kero: [163 149  93 152  77  87 128 121 170  87  87 126 106 109]
fer: [161 140  99  93 137 134  81  82 140  78  78 145 145 122]
fetod: [144 139 106  81 146 115  96  79 105  96 101 139 153 108]
Fos: [147 122 149 128 173 134  68 161 153 159 175 137 128 177]
nikit: [162 141  97  92 133 131  84  58 129 100  83 141 149 113]
nin: [147 122 149 128 173 134  68 161 153 159 107 137 128 177]
daku: [147 122 149 128 173  68  68 161 153 159 149 128 128 177]
fev: [110 128 130 176  80 146 181 164 141 153 156 112  97 118]
fon: [172 137 111 115 142 151  67 120 168 106  78 132 129 152]
rugin: [140 132 115  79 170 114  83  81 115 104 100 145 159 135]
feb: [110 128 130 176  80 146 181  88 146  94  75 122 140 136]
again nin:   [128]
again kero:   [87]
again nikit:   [141]
asked: [162 141  97  92 133 131  84  58 129 100  83 141 149 113]  nikit

zutom: [ 67 146  75  73 125  78 135]
tomuv: [200 105 105 196 105 190 105]
duto: [ 84 112  83  93 127  83 127]
zimin: [ 86 141  89 100 135 100 128]
zurot: [ 94 100 125 101 125  96 118]
again tomuv:   [105]
again zurot:   [125]
again zimin:   [100]

zavi: [124 148 106 110 127  99 117 117 137 110 129 148 104 107 127 118 114 139
 146 114 136 132 117 156 146 136  83 110 148 142 146 136 133 112 125 152
 122 136 125 101 140]
lalos: [121 141 112 116 124 107 141 106 140 119 128 161 115 135 128 116  97 108
 145 113 114 132 118 115 149 122 161 143 121 116 156 134  94 136 157 161
 122 108 128 161 133]
dogin: [132 111 135 142 128 139 107 149 117  79 136 138 140 124 110 136 129 142
 141 120 137 121 130 114 121 146 139  79 123 140  94 125 125 123 131 113
 105 104  79 135 115]
Nuvut: [132 111 135 142 128 139 107 149 142 113  79 138 140 124 110 136 129 142
 141 143 137 121 130 114 121 146 139 152 123 140  94 125 125 123 131 113
 105 128 129 135 115]
limi: [104 120 162 118 131 111 148 128 120 139 127 117 134 119 108 117 107 117
 125 120 102 117 130 117 146 117 139 116 148 142 146 136 133 112 125 152
 122 121 125 101 140]
asked: [104 120 162 118 131 111 148 128 120 139 127 117 134 119 108 117 107 117
 125 120 102 117 130 117 146 117 139 116 148 142 146 136 133 112 125 152
 122 121 125 101 140]  limi
asked: [121 141 112 116 124 107 141 106 140 119 128 161 115 135 128 116  97 108
 145 113 114 132 118 115 149 122 161 143 121 116 156 134  94 136 157 161
 122 108 128 161 133]  lalos
asked: [124 148 106 110 127  99 117 117 137 110 129 148 104 107 127 118 114 139
 146 114 136 132 117 156 146 136  83 110 148 142 146 136 133 112 125 152
 122 136 125 101 140]  zavi
asked: [132 111 135 142 128 139 107 149 142 113  79 138 140 124 110 136 129 142
 141 143 137 121 130 114 121 146 139 152 123 140  94 125 125 123 131 113
 105 128 129 135 115]  Nuvut

sak: [122 126 177 119]
lemub: [121 123  83 126]
rulo: [123 126 176 118]
Lun: [123 126 176 116]
beko: [124 125 173 116]
meke: [123 122  83 125]
Tosap: [119 123  87 127]
kiv: [122 120  66 120]
sobar: [123 122 126 121]
bokoz: [120 122  78 127]
kef: [124 125 175 116]
fone: [120 123  93 126]
again kiv:   [120]
asked: [120 122  78 127]  bokoz

vopez: [111 136 114 129  99 102 111 134 169]
Kamif: [ 93 143  93  93  93 104  88 122 184]
bita: [117 137 115 138 172 133 184 117 105]
nam: [160 112 156 103  73 143  69 143 153]
again Kamif:   [93]
again vopez:   [111]
again nam:   [143]
again bita:   [117]
asked: [160 112 156 103  73 143  69 143 153]  nam

mekap: [162 116 162 135 130]
Vedon: [125 125 125 128 125]
viza: [138 138 155 127 147]
Tar: [146 116 134 135 110]
Pufug: [105 143 139 123 146]
kibon: [ 68 175 110 117 152]
gipor: [146 116 134 135 130]
Riza: [ 97 156 116 195  97]
Gazo: [152  90 108 108 123]
again Gazo:   [108]
again Vedon:   [125]

bunal: [137 149 120 117 131 152 135 105 120 130 120]
pidof: [110 122 128 122 131 117 122 148 127 127 130]
bifu: [129 123 122 108 104  88 104 142  92 131  97]
Deg: [149 121 126 162 116 129 126 108 114 131 113]
Vami: [148 101 129 161 121 126 116 116 133 129 130]
pivo: [137 149 127 152 131 152 135 105 120 130 120]
dib: [148 101 129 161 121 126 130 116 133 131 130]
sufin: [125 149 131 139 146 162 144 114 143 127 140]
again bunal:   [120]
again Deg:   [126]
asked: [129 123 122 108 104  88 104 142  92 131  97]  bifu

Taf: [123 121 126 127 126 126 126 124  70 120 123 126 124 128]
Piro: [119 101 126 126 149 126 125 123  96 131 121 124 101 118]
dop: [119 101 126 126 145 126 125 123  92 131 120 124  97 118]
timug: [126 134 126 127  69 126 127 126  98 117 126 127 104 131]
again dop:   [126]
asked: [123 121 126 127 126 126 126 124  70 120 123 126 124 128]  Taf
asked: [126 134 126 127  69 126 127 126  98 117 126 127 104 131]  timug

Lavu: [ 97  80 159  90]
bug: [108  91 133  77]
Rasi: [ 91  91 158  87]
nef: [97 97 97 82]
tig: [90 90 90 82]
Bipa: [110  89 132  81]
rar: [105 103 137  72]
again nef:   [97]
asked: [97 97 97 82]  nef
again tig:   [90]
again Rasi:   [91]

